128 stands for zero in the data rows.
Here are some points:
219| 81|123|100|136|154|113| 68
 93|145| 54| 87|129|181|161|155
148|108|121|114|143|117|166|121
102|138|194|146|127| 64|132|182
101|171|119|140|125|132|123| 79
 98|102| 97|149|141|156|120|151
 24|154| 87|204|119|101| 55|255
193| 72| 85|116|156|143|131|104
157| 76|143|148|136| 87|145|180
156|194|113|111|117| 98|150| 48
 99|194|203|127|143|151| 12| 26
153|145| 63|113|107| 77|222|185
143| 83| 93|145|143|133|142|141
118|122|107|149|126|111|160|142
171|106|104|128| 95|144|167|113
184|153|158|126|137| 97|109| 20
 60|159|193|120|128|118|114|169
173| 84| 79|108|124|125|191|168
153|146|169|146|105|121|113| 50
152| 78| 43|142|133|161|145|149
 79|154|146|139| 94|139|137|157
184| 71|103|127|114|125|168|161
144|115|147|141| 88|127|158|131
136|150|149|133|134| 73|154|113
105| 93|117|150|152|175| 75|123
172| 63| 61|126|153|179|105|123
 81|169|125|139|124|136|120|107
 71|126|180|142|119|123|121|190
 96|173|100|114|121| 85|189|179
106|200|207|119| 92| 90|123|114
103|126|118| 42|111|181|173|220
148|193| 87|106| 91| 68|205|153
 93|208|172|140| 99| 92|112|110
160|104|116|103|145|123|167|114
153|179|106| 54|123| 58|217|197
 82| 78| 94|191|121|134| 95|255
 88|127|156|186|122|115| 88|146
Here are 16 more points, each followed by its number:
139|172|156|137|153|123| 63|  6 0
 70|115|173|198|118|104| 67|217 1
102|117|151|160|102|136|126|151 2
156| 92| 89|115|120|173|146|118 3
191|115|137|106|111|124|162| 81 4
117|162|170|137|120|140| 94| 51 5
 81| 85|121|184|135|158| 62|195 6
144| 79|105|112|146|152|147|146 7
112|184|130|119|112|149|117| 56 8
168| 79| 56|123|137|140|169|149 9
151| 80| 71|106|152|169|141|135 10
 41|144| 58|165|112|148|118|249 11
 86|162|101|127|136|156|119| 96 12
 71|174|121|140|129|132|118|120 13
141|169| 66| 95|112|130|192| 99 14
141|102|160|188|110|103|102|130 15
Which of these numbered points is nearest to each point below, ignoring the 3 directions in which the first points spread most? Its number follows each.
190|127|149|106|109|100|171| 91 > 4
 65|105| 83|171|156|159| 74|188 > 0
 92|193| 98|121|108|134|148|107 > 14
173|118| 81| 75|147|150|167| 89 > 10
176| 88| 98|101|117|126|192|162 > 4
200| 95|162|102|129|135|127| 71 > 4
173| 95| 55| 87|144|152|178|130 > 10
 68|152|223|127|151|126| 62|124 > 7
 78|126|100|128| 88|134|178|255 > 3
 24|152| 76|154|108|125|119|255 > 11
123|197|142|123|110| 88|148| 90 > 9
 99|137| 98|149|141|161|100| 88 > 13
 85|150| 79|138|149|168|100| 96 > 12
127|206|206|143|109| 87| 73| 51 > 6
 99|102| 97|167|128|134|131|174 > 9
 62|119|164|144|143|152| 81|167 > 7
103|153| 75|141|126|140|148|107 > 14
109|167| 84|113|137|138|152| 88 > 12
143|166|118|125|159|122|101| 21 > 0
 76|130|193|198|141|109| 25|148 > 1
 43|174|109|115|117|148|134|201 > 8
121|161|101| 91|152|141|146| 75 > 12
176| 73| 74|118|122|181|131|126 > 3
 78|159|117|102|135|158|135|128 > 12
175|116|164|137|142|160| 49| 14 > 6
100|101|166|147|163|148| 68|118 > 7
114|175|165|101|133|129|123| 66 > 10
136|160|125| 59|170|131|143| 77 > 10
 94|151| 37|121|147|185|115|101 > 12
141|174|184| 99|122|105|135| 62 > 7
 66|117| 62|154|126|173|115|200 > 8
109|116|108|100|119|151|177|174 > 3
128|131|214|145|114| 85|123|128 > 1
100| 96| 79|147|140|168|118|158 > 13
 81|122| 81|132|175|177| 77|122 > 12
141|135|137|145| 98|125|147| 94 > 2
133|152|225| 78|158| 86|121|103 > 7
146|131|105|186|127| 51|135|155 > 15
136|196| 79| 97|126|157|125| 31 > 14
104|142|192|166|128| 58|111|173 > 1
198| 93|124|117|116|124|158|101 > 4
123|170|137| 93|136|145|129| 55 > 10
166|104|128|100|146|116|165|111 > 7
115|175|154|163| 91| 69|139|145 > 15
